One turning vector, and how many ticks it has turned:
The counts run from 0 to 288.
[135 118 129 158 129 135 106 150 142 116 171 108 156 146 147 169 139 100
  64 134 172 102 100 158 122  91  91 108 143  91 113 105 108 116 115 111
 109 119 119 127 122 193 217 101 167  80 141 123 119 145 114 116 116 119
 116 114 107 159 141 122 125 171 106 135  95 132 134  88  99 150 119 132
  95  99 132] -> 218
[134  94 112 145 113 144 130 129 146 129 150 110 182 148 137 155 145  81
  83 140 151 113 112 159 112  95  81 142 158 122 109 117 142  95 152 153
 106 101 101 124  95 149 211 115 115  99 131 134  67 141 137 135 140 131
 104 168 109 156 125 103 138 162 113 161  71 123 134 110 142 161  95 105
 109 100 121] -> 81
[109 158 122 130 148 103 131 165 165 132 160 115 145 119 167 149 158 143
  73 146 109  93 120 184 104  69  97  95 129 144 166 108 184 107 117  90
  96 133 114 144 136 136 176 155 130  53 141 156  88 152 116 114 106  95
 103 133 102 144 115 108 144 122 142 120  93 140 126 125 155 150 131 147
 105 128 167] -> 9
[130 126 137 122 151 159 125 157  90 121 135 140 139 103 137 186 121 113
  88 161 158  92 138 155 103 112 125 170 156  85 143  75 142 127 129 124
 143  98 104 154 123 118 155 126  70 169  88  88  85 179  97 122 144 142
 172 153 131 161 102 134  92 162  97 135 106 119 115 143 138 153 116 117
 104 142 148] -> 107
[162 109 107 164 150 135  86 119 158 124 132  87 147 141 147 130 102 115
 110 156 161 142 137 156 138  97 102 100 125 123 140 129 117 104 112  84
 117  99 106 158 125 183 203  76 111 132 153 114 107 119 138 138 142 119
 122 139  84 156  89 100 142 149 114 143  52 108 121 119 122 175  89 147
  95 140 121] -> 169
[152 133 117 149 105 130 104 185 161 162 118 115 138 123 139 134 108 111
  88 155 164 111 142 174  83 122  72  97 108 120 125 128 124 149 143 102
 122  91 104 175 121 161 162 130 127  93 163 114  93 165  99 121 143 129
 134 122  81 191 143 107 104 132 133 148 108 157 110  90 152 145 117 152
 160 143  88] -> 38
[118 114 112 163 130  96 126 139 149 114 148 109 168 147 144 130 132  82
  85 116 165  96 115 138 116  78  98 129 163 152 103 100 143 104 132 146
 112 114  99 128 119 155 171  89 130 145  86 146  91 149 154 113  90 143
 156 143 108 168 138 146 145 169 118 164  55 142 115 115 153 151  98 129
  68 118 114] -> 221
[133 104 146 106 141 135 113 149  87 134 153 148 157 128 162 196 155 129
  63 151 144  95 104 155 117  95 125 167 116 113 138  64 123 132 117 107
 120  99 108 174  90 143 181 127 128 110 103 117 105 188 113 112 118 101
 122 147 132 160  80 117  99 173 113 158  88 136 142 110 153 162 133 128
 101 137 136] -> 22
[125 105 115 114 152 165  85 139 134 121 140 127 150 126 171 151 154  90
  77 164 141 116 140 136 109  99 108 129 137 125 145  99 129  99 112 132
 119  92 119 194  82 154 148  79 100 139 115 120  87 146 160 134 129 132
 116 168  97 153  91  89 135 171 123 169  75 135 134  86 124 148 141 109
  94 152 123] -> 166
[123 107 149 140 118  99  90 153 158 155 142  97 119 156 124 118 131 131
  63 141 160 109 112 175  79 103  94  95 106 197 128 115 156 143 125 102
 136 101  91 167 125 156 171 126 129  96 163 109  81 137 125 108 110 137
 148 145 115 188 121 136 112 137 143 167  95 128 104 117 167 166 130 150
 135 123 124] -> 176
[111  92 107 123 163 135 117 124 138 134 131 119 148 154 177 160 138 112
 106 172 174 121 112 169 113  80 104 138 157 116 143 109 151 102 134  97
 127  96 102 135  85 140 155 136  97 165  99 110 103 153  85 110 141 102
 129 170 110 152  89 101 113 153 158 150  94 124 125 158 158 175  88 115
  64 135 136] -> 112
[119 119 126 124 150 174 107 140 116 107 142 103 143 104 180 152 141 148
  88 156 115 123 138 163 149  96 115 140 147 104 142 102 127 102 133  93
 140 141 127 187  97 175 180 100 109 181 150 145 113 133 122 143 166 129
 120 132 102 191 138  76 156 155 121 141 111 111 137 142 150 188  80 137
  88 115 165] -> 115
[146 125 130 142 105 127  68 160 130 135 155 102 123 134 125 122 144 122
  83 166 137 116 123 162 110 116  81 102  90 114 124  97 153 130 132 114
 122  82  94 206 115 195 189 103 115 149 167 105  70 106 135 114 136 137
 140 115 100 192 136 106 117 128 102 142  97 101 128 112 139 170 108 146
 170 110 130] -> 174
[102 108  95 161 142 174 133 132 123 119 134 142 149 153 166 177 109  99
  79 135 162  98 105 161 131 106 104 138 173 140 156 153 121  93  87 118
 137 112 112 127 116 157 196 119 121  99 118 141 129 165  82 157 109 144
 129 157  90 168 131 125 121 185 146 191  91 142 133 112 127 146 112 128
  74 145 109] -> 77
[103 167 103 131 137 137 151 195 108 119 125 119 154  91 147 145 138 130
  98 139  99  81 141 148 107 104 120 116 128 125 152 101 176 108 128 124
 116 139 107 169 137 105 166 101  76 102  97 139  87 172 153 110 110 110
 159 162 116 175 128 138 143 134 120 154  82 146 144 117 198 130 116 146
 118 146 158] -> 13
[146 135 104 184 142  89 149 176 139 120 151  78 154 125 122 134 105 113
  91 117 151 106 127 183 117  96 121 105 145 137  90 103 120 104 105  96
 114 119 128 137 153 163 205  99 130 123 102 113 118 167 107 139 114 141
 156  96  85 176 164 139 131 141  85 136  68 123 109 100 147 140 104 143
  96 130 146] -> 47
[154 154 122 162 150 115 126 153 107 135 137 131 134 115 109 176 108 107
 101 140 122 110 127 164 100 119 110 155 148 134 126  95 162 122 127 112
 113  98  87 152 136 122 192 134  78 169  95  87  66 169 109 125 139 152
 175 166 118 162 107 129 105 149  80 134  63 109 108 155 184 161 113 127
 100 142 133] -> 279
[105  98 103 106 111 120 182 169 140 162 136 110 161 125 133 153 137 124
  78 160 119 114 111 161 124  67 133 131 127 158 117 118 138 110 165 110
 141 135 100 169 101 150 178 116  96  85 112 103 108 153  98 114 156  89
 127 144 113 187 114 123 117 129 146 153  95 111 135 114 176 180  99 160
 162 119 178] -> 67
[126 102  98 156 167 134 120 151 163 151 114  91 154 121 143 153 107 108
  92 152 129 148 150 158 133  89  78 128 143 151 116 111 130 131 157 105
 118 120  97 156  95 146 196  90 109 161 127 147 106 157 130 130 166 126
 106 157  90 166 117 110 155 163 118 167  70  95 108 143 171 183  79 140
 105 136 106] -> 256
[113 107 100 152 123 129 106 149 133 118 136 119 147 133 133 131 122 125
  91 143 121 113 112 121 142  99  93  96 110 169 135 137 152  91 125 108
 140 106  80 171 105 169 190  69 118 154 109 107  80 118 155 122 112 125
 148 171 107 179 107 121 132 153 119 181  61 109 128 139 164 186 111 142
  97 134 138] -> 171
[ 88 157 127 133 145 140 118 186 145 132 138 113 144 110 174 152 160 133
  62 158 126  94  94 181  97  81  82 129 154 109 138 101 205 127 135 126
 133 111 104 154 132 121 152 162 122 132 130 146  75 166 105 114 133 157
 136 143 116 182 166  87 123 125 132 132 133 136 107 111 147 133 133 114
 119  96 158] -> 94
[153 137 126 144 128 152 102 119 104 122 140 150 155 142 196 128 133 110
 100 162 132  89 136 174 126 109 115 138 146 133 169  74 112 113  88 112
 138 125  94 183 124 172 192  68 114 147 148 136 139 145 126 155 136 126
  98 127 114 173 125 100 164 169 134 162  77 120 124 122 144 166 114 150
  74 123 134] -> 28
[135 131 148 123 139 169 124 140  98 131 145 150 136 110 150 210 135 117
  76 166 161  87 109 149  91 108 134 169 169 123 142  64 147 144 128 115
 149 111 121 152 107 137 160 126  83 122 117  92  93 181  98 123 154 133
 160 163 142 154  89 129 100 180 117 143 104 138 120 136 129 156 121 131
  88 117 145] -> 108
[ 89 117  94 118 136 147 145 172 119 138 135 103 162 118 141 152 118 124
  69 136 113 133 145 148 152  77 117 131 126 172 142 142 158 104 115 121
 144 137  96 179 120 148 189  81  93 138 122 143 122 167 132 131 119 115
 161 149  88 188 128 177 126 130 155 180  95 121 141 120 191 173 109 170
 145 159 148] -> 207
[159 108 109 141 126 149  83 107 161 110 154 122 149 145 164 143 125 106
 102 166 155 122 128 161 100  97  99 104 135 129 163 121 117 102 111  99
 113 113  97 148 109 170 199  77 123  77 163 107 106 110 149 131 147 109
  96 144  89 150  96 103 146 149 136 146  54 117 138 102 122 166 107 142
  86 122 121] -> 168
[117 105 101 156 146 132 135 151 158 140 111 115 154 129 141 142 107 102
 107 150 133 118 126 130 116 106  81 121 149 170 131 104 152 128 155 120
 129 129  91 149 116 140 177  84  91 144 126 152 101 147 134 143 149 125
 119 179 108 178 114 100 164 167 127 180  71 108 112 152 180 174 102 146
  95 126 112] -> 257
[145 189 141 175 126 120  94 157 133 151 133 124 126  99 172 125 134 161
  98 143 123  65 146 182 124 109  97 107 137 110 155 105 173 115  94  84
 126 110 113 183 140 162 124  96 123 140 142 142 106 141 102 109 117 129
 145 125 109 186 152  93 125 140 146 114 125 170 105 143 146 152 117 154
  71 141 159] -> 6
[155 141 138 134 133 113  88 130 123 108 160  90 131 117 117 157 157 119
  85 140 130 103 153 191 143 111 112 130 127  97 110 113 182  97 114 115
 117  91 141 163 133 178 187 125 102 140 139  95  48 121 124 131 120 141
 163 138 114 147 122 118 135 135  88 121  85 101 123 125 133 167 115 106
 124 124 154] -> 138
[168 154 149 149 106 120  97 131 100 100 161 117 135 122 144 132 146 120
  94 137 130  79 136 192 134  97 105 121 150  82 133  93 168  78  99 116
 106  97 140 167 148 187 185 114  98 133 137  85  65 100 124 144 112 132
 153 133 123 164 146 100 123 148  82 119  81 115 135 137 123 155  91 128
 106 120 154] -> 137
[171 143 157 176 112 124 106 121 124 138 130  96 117 129 146 127  98 138
 114 131 140  76 163 174  98 114 116 126 146 152 131 110 162 104  99  83
 110 117 137 127 132 139 161 128  89 123 148 103  46 127 132 129 124 134
 184 174 109 156 154 132 110 150 116 129  85 147  99 146 173 181  88 132
  85 145 124] -> 141
[103 137 109 172 151 118 131 181 168 165 121 134 124 142 131 152 105 126
  77 143 143 120 111 162  93 107  71  95 121 165 150 132 155 154 119 115
 143  80  83 173 126 126 171 125 132  99 109 118 112 176 100 121 115 134
 139 145 105 180 125 132 107 151 147 180  97 143 103 111 157 127 149 142
 113 150  96] -> 40
[ 97 128 127 120 141 154 110 183 157 108 153 119 138 116 138 174 158 112
  79 153 154  96  98 150  91 118  87  89 155  87 126  86 156 132 143 142
 123  95 122 170 112 149 152 117 117 115 111 118  63 155 109 113 123 142
 142 137 130 178 121  81 114 166 102 180  89 130 111  97 111 101 123 103
  98 122 121] -> 130
[139 132 113 172 103 158 127 172 133 128 116 156 154 109 150 127 110 111
 110 166 134  91 143 156 123 138  72 111 134 100 154 108 146 127 149 129
 116 123  86 176 127 179 175  66  89 146 155 115 122 114 112 140 147 110
 137 133 123 205 150 102 145 152 126 156  86 121 123 147 153 149  74 160
 137 106 111] -> 259
[115 137  62 156 155 122 146 184 146 156 131 101 150 116 160 118 125 127
 113 165 141 128 118 139 107  83  98 133 151 142 136  93 157 119 152 123
 129 121  59 158 100 101 158 101  81 147  91 132 118 172 116  95 158 141
 112 143  90 175 109 104 131 130 152 130  99 144 117 122 179 166 112 150
  78 131 158] -> 62
[105  95 102 133 153 159 134 149 151 136 115 129 158 155 173 168 124  94
  77 159 175 130 118 170 101  80 100 138 172 132 155 144 147 110  94 134
 142  90 119 151 101 141 173 138 113 117  97 124 126 177  85 140 117 135
 142 154  86 154 119 128 112 155 148 186  88 128 118  94 127 145 121 130
  98 155 100] -> 76
[123 109 103 145 128 152 119 160 150 120 150 106 158 126 142 178 145  89
  86 150 144 122 113 143 148  89  86 142 152 107 106 126 150  95 146 145
 109 106 120 151  82 175 187 112 117 128 110 135  76 152 134 149 139 138
 110 149  98 156 121  81 142 169  94 167  87 120 134  97 118 163 107 102
 105 120 130] -> 80
[155 125 138 157  85 137  82 154 125 121 149 123 131 127 139 134 125 137
  93 146 138 102 119 148 116 131  86 100 104 124 125 113 140 109 126 119
 125 109  88 184 134 190 187  78 123 139 168 106  83 102 152 114 133 133
 130 139 115 204 140 106 112 132 110 150  91 115 137 113 149 177  99 158
 140  99 129] -> 173
[128 120 130 152  89 134 105 143 124 120 144 136 141 130 139 124 129 135
 107 141 143  97  96 122 132 116  84 107 113 162 151 129 155  96 123 126
 138 114  71 173 117 171 193  65 118 135 140 112  80  99 163 121 104 125
 144 165 116 204 126 109 126 145 120 169  78 131 133 141 174 172 100 162
 108 106 122] -> 172
[ 97 164 104 139 156 125 166 215 130 127 135 116 165  77 134 166 135 133
  75 158 121 112 113 148 125  85 118 118 154 102 124  98 167 132 152 107
 120 119 114 178 117 153 152  87 103 110  94 126 118 172  97 104 141 115
 132 111 132 171 125 113 139 143 107 114 111 133 121 132 122 131 133 148
 110 136 187] -> 238
[173 151 126 131 121 104 124 148 135 157 127 121 128 106 134 154 134 127
 106 176 152  95 119 175 103  91 115 165 130 106 123  82 168 128 144  94
 118  97 102 179  78 145 152 148  83 133 131  96  75 150  92 103 170 110
 127 149 121 151 103  80 100 137 123 110 107 144 108 149 142 169 112 133
 113 135 151] -> 283
[148 171 144 159 150 141  71 154 118 134 125 126 117 105 154 146 125 136
  93 167 123 101 155 163  99 109  94 138 129 122 158 106 197 118 101 110
 129  78 101 175 123 125 137 126  83 175 127 103  69 142 122 112 133 157
 165 163 102 160 111 103 109 122 122 112 105 148 109 150 148 154 139 126
  96 166 129] -> 143
